(in the rows, 128 means zero)
One turn moves every row onto another: examples first, then more rows asked
Q651: [131 132 105 105 118 152 146 117 129 162 124 139 127 109 142 105 119 148
 129 113 142 125 119 116 162 129 132]
Q24: [132 112 122 105  90 121 123 111 111 166  99 124 161 119 120 115 100 146
 108 111 121 124 138 132 154 138 131]
Q888: [154 122 130  90 111 138 147 116 127 180  85 120 139 114 112  72 103 121
  97 107 137 115 131 125 135 140 154]
Q473: [121 131 105  99 116 161 148 115 118 144 101 145 126 117 133 106 125 121
 120  96 129 125 107 103 147 157 132]
Q823: [133  90 114  95 108 150 136 106 121 144  84 118 131 122  96 103 111 137
 116 101 131 123 112 115 130 148 116]
Q641: [127 128 139  83  82 147 119 102 124 148 104 134 129 108 106 103 121 118
  89 127 118 115 128 122 141 158 136]
Q818: [143 130 100 121 111 144 146 107 113 166 115 149 134 113 130 106 115 143
 120 100 127 125 121 119 165 153 130]
Q381: [148 132 114  96 127 144 148 122 128 169 103 143 129 114 142  92 125 117
 125 102 149 122 125 126 156 151 151]
Q506: [142 121 133  87 108 140 134 122 135 167  84 128 139 113 115  68  93 122
  93 103 136 106 133 123 142 141 152]
Q483: [127 131 136  84  82 149 117 102 118 147  99 140 116 103 101 102 109 121
  93 120 120 112 127 123 138 160 134]
Q918: [138 110 118  99 120 142 142 118 141 162 105 124 129 115 125  98  93 154
 134  88 134 131 139 108 126 113 152]
Q240: [122 123 117 100  99 131 127 109 106 140 134 132 111 120 109 117 122 143
 118 101 122 126 138 118 113 141 146]
Q691: [136 117 113  99 116 141 142 121 133 167 110 127 126 111 121  98  87 158
 128 100 134 136 132 106 123 108 150]
Q264: [126 137 142  83  82 150 119 105 119 150  99 141 122 107 103 101 117 122
  96 122 116 125 125 120 138 159 134]
Q428: [144  87 115 105 113 147 140 107 126 141  83 122 134 120 103 101 114 131
 115  96 125 129 117 110 127 149 121]
Q591: [136  93 116  98 115 148 141 116 116 144  87 123 134 123 103 104 114 127
 114 102 124 135 110 109 116 148 124]
Q475: [138 136 113 100 124 154 149 122 128 169 115 139 136 113 149 119 115 129
 113 120 137 114 127 128 158 143 150]
Q396: [133 113 112 107  91 117 125 115 102 172 106 127 154 119 110 108  99 149
 107 111 122 129 130 128 148 136 134]
Q278: [132 127 105  85 105 163 132 116 128 166 103 151 130 103 128 104 124 118
 115 111 125 130 107 114 163 165 145]
Q667: [140 147 125  75 105 121 125 115 133 161 111 138 131 122 122 128  98 125
 108 123 149 114 143 120 138 133 163]
Q555: [150 119 130  87 106 142 140 113 138 176  80 123 145 113 113  70 100 123
  98 103 131 116 132 121 146 141 151]
Q440: [157 124 104  74 106 147 128 114 146 144 107 121 107 113  95 108 110 124
 122 107 142 117 118  96 128 150 155]
Q979: [128 121 123 104 103 140 126 103 116 143 137 137 110 119 107 122 119 152
 120 102 117 126 144 119 119 142 149]
Q166: [156 128 113  76 107 147 131 111 151 138 111 127 108 112 101 102 110 121
 122 104 143 115 123  93 124 141 149]
Q801: [163 131 110  77 104 141 129 119 140 145 113 123 105 107  96  95 111 122
 122 111 145 119 118  99 121 143 150]
Q710: [142 124 133  87 106 138 139 120 131 171  78 118 135 110 116  65 105 124
  98 103 137 114 132 124 145 142 153]
Q114: [130 127 135  80  82 150 118 114 118 153 105 133 128 101 103 100 117 119
  92 133 116 124 118 121 133 155 135]
Q572: [135 118 122 107  95 115 122 117 109 162 102 131 158 124 116 110  99 150
 110 113 130 126 134 129 155 135 125]
Q727: [151 116 107  74 110 145 127 112 148 142 105 128 106 114  94 101 106 121
 115 105 148 110 121 100 125 145 154]
Q256: [120 127  98 106 111 151 146 102 112 157 125 140 125 124 126 111 137 134
 114 101 128 115 120 118 155 159 143]
Q985: [125 120 121 100  95 136 122 103 119 136 133 133 108 115 112 123 122 145
 126 103 122 124 144 116 121 138 143]
Q388: [132 115 126 101  96 122 120 112 107 166 106 128 158 128 114 113 100 150
 116 110 131 121 134 137 150 137 126]
Q309: [131 151 126  77 103 126 132 115 128 166 116 129 134 123 122 122  99 128
 103 127 147 111 138 118 132 123 159]
Q63: [141 111 121  99 120 148 138 128 137 162 114 122 133 116 123  93  86 160
 128  92 130 121 139 115 127 117 151]
Q692: [134 150 127  76  97 124 123 112 134 160 120 129 135 121 123 123 100 127
 109 118 142 106 146 118 140 129 161]
Q637: [135 109 117 100 122 148 141 126 142 164 110 121 126 111 125  95  94 159
 123  99 133 127 139 112 129 113 156]
Q492: [135  94 114  99 114 147 142 114 121 139  88 114 138 129 101 103 116 138
 113  99 126 126 111 109 128 149 119]
Q620: [137 142 126  71 106 125 118 119 138 161 119 141 136 126 119 121  93 129
 111 120 149 109 141 120 138 129 161]
Q869: [127 119 125 101 101 147 126 103 113 141 130 131 108 118 108 125 111 152
 126 100 118 119 142 122 117 142 141]
Q444: [145 138  99  88 107 151 134 130 129 156 117 133 120 103 134  96 126 118
 123 106 138 112 117 113 160 159 155]

Q428 goes to Q641
Q483 goes to Q727
And these:
Q256 goes to Q473
Q264 goes to Q440
Q396 goes to Q240

One turn moves every row onto another: examples first, then more rows asked
Q5: [140 163 122 121 144 152 124 131 132 113 112 135 145 132 114 142 143 127
 125]
Q144: [133 147 128 107 133 131 121 125 135 109 135 119 142 137 121 135 134 121
 163]
Q656: [117 150 113 110 125 133 117 120 145 125 153 122 131 142 118 138 148 112
 154]
Q756: [145 170 112 103 132 143 127 129 127 127 104 132 136 140 112 131 138 125
 114]
Q112: [126 138 138 121 134 114 136 147 146 133 118 125 143 151 140 107 136 124
 120]
Q362: [134 135 126 135 139 118 150 143 133 143 127 136 142 138 146 123 113 128
 123]
Q424: [122 148 126  94 124 143 127 120 138 116 150 113 122 140 122 137 142 118
 151]
Q435: [120 156 127 116 137 130 119 123 134 106 152 124 138 151 113 133 140 112
 140]
Q347: [127 144 122 128 134 143 148 141 151 150 134 124 124 153 132 110 135 121
 100]
Q332: [139 155 128 129 143 143 121 129 132 109 124 132 148 129 118 140 133 118
 151]
Q49: [119 136 115 123 119 146 116 116 134 118 151 115 126 144 111 129 148 120
 147]
Q104: [126 148 115 106 112 160 130 118 134 131 143 114 105 133 115 135 138 115
 140]
Q456: [119 137 108 116 108 142 129 115 114 129 150 124 117 133 122 140 132 125
 142]
Q83: [126 155  97 111 105 137 129 117 126 147 137 129 108 129 122 144 133 119
 139]
Q868: [136 176 102 112 128 134 124 126 132 139 110 139 128 134 117 142 142 129
 112]
Q71: [124 155 118 116 140 121 117 123 142 114 140 129 145 139 120 144 143 118
 155]
Q194: [139 148 103 111 110 150 136 116 120 137 125 120 104 126 116 140 127 123
 133]
Q386: [123 139 128 129 125 137 146 140 147 148 126 125 116 149 130 108 140 118
  98]
Q189: [132 127 117 148 138 142 145 140 145 148 122 127 130 135 135 117 129 137
 113]
Q109: [139 176 110 130 140 137 118 128 136 129 113 144 141 133 115 144 140 122
 123]
Q125: [137 167  95 106 111 132 125 122 127 150 118 134 115 135 119 138 133 123
 124]
Q603: [125 138 122 110 133 115 154 134 144 146 136 117 121 149 143 118 125 133
 111]
Q612: [128 128 123 149 131 136 146 141 137 144 115 130 124 132 134 122 133 133
 104]
Q845: [146 162 105 101 118 137 138 123 115 136 112 130 119 133 117 137 122 122
 121]
Q822: [136 162 114 131 145 126 113 128 140 117 122 136 148 133 116 143 142 123
 145]
Q501: [132 135 132 137 135 114 149 145 130 140 118 137 137 138 143 121 118 120
 118]
Q325: [119 129 140 149 128 137 141 141 149 137 140 124 120 134 140 120 130 115
 132]
Q828: [118 145 103 112 111 142 121 116 139 137 149 121 115 133 120 141 147 119
 149]
Q296: [117 139 134 127 141 140 140 144 158 136 140 118 133 145 146 117 144 140
 118]
Q303: [111 134 143 130 139 134 140 144 153 129 135 123 134 144 143 120 147 131
 115]
Q139: [130 143 134 117 135 118 138 147 150 142 128 124 144 154 143 104 128 127
 124]
Q952: [135 128 124 134 127 116 145 133 146 149 132 116 120 139 142 111 115 129
 136]
Q558: [117 135 129 110 124 114 155 136 140 143 135 119 115 147 141 118 129 124
 110]
Q817: [134 179 120 126 128 147 122 130 122 126 116 141 123 132 122 141 132 131
 107]
Q35: [130 156 109 105  96 137 124 122 112 142 133 129 115 141 124 128 125 118
 131]
Q187: [125 122 130 132 121 112 144 133 142 141 129 115 115 137 141 114 123 127
 135]
Q17: [145 170 123 139 138 130 112 127 129 115 112 135 135 134 112 130 128 128
 130]
Q122: [132 167 110 104 109 141 120 124 121 138 113 129 117 137 122 129 138 141
 112]
Q972: [124 136 134 148 133 142 145 141 151 143 147 124 120 134 142 121 123 121
 128]
Q478: [132 159 125 122 147 116 118 121 130 103 127 126 143 139 116 139 135 133
 138]

Q456 goes to Q35
Q952 goes to Q603
Q558 goes to Q386
And these:
Q194 goes to Q845
Q822 goes to Q71

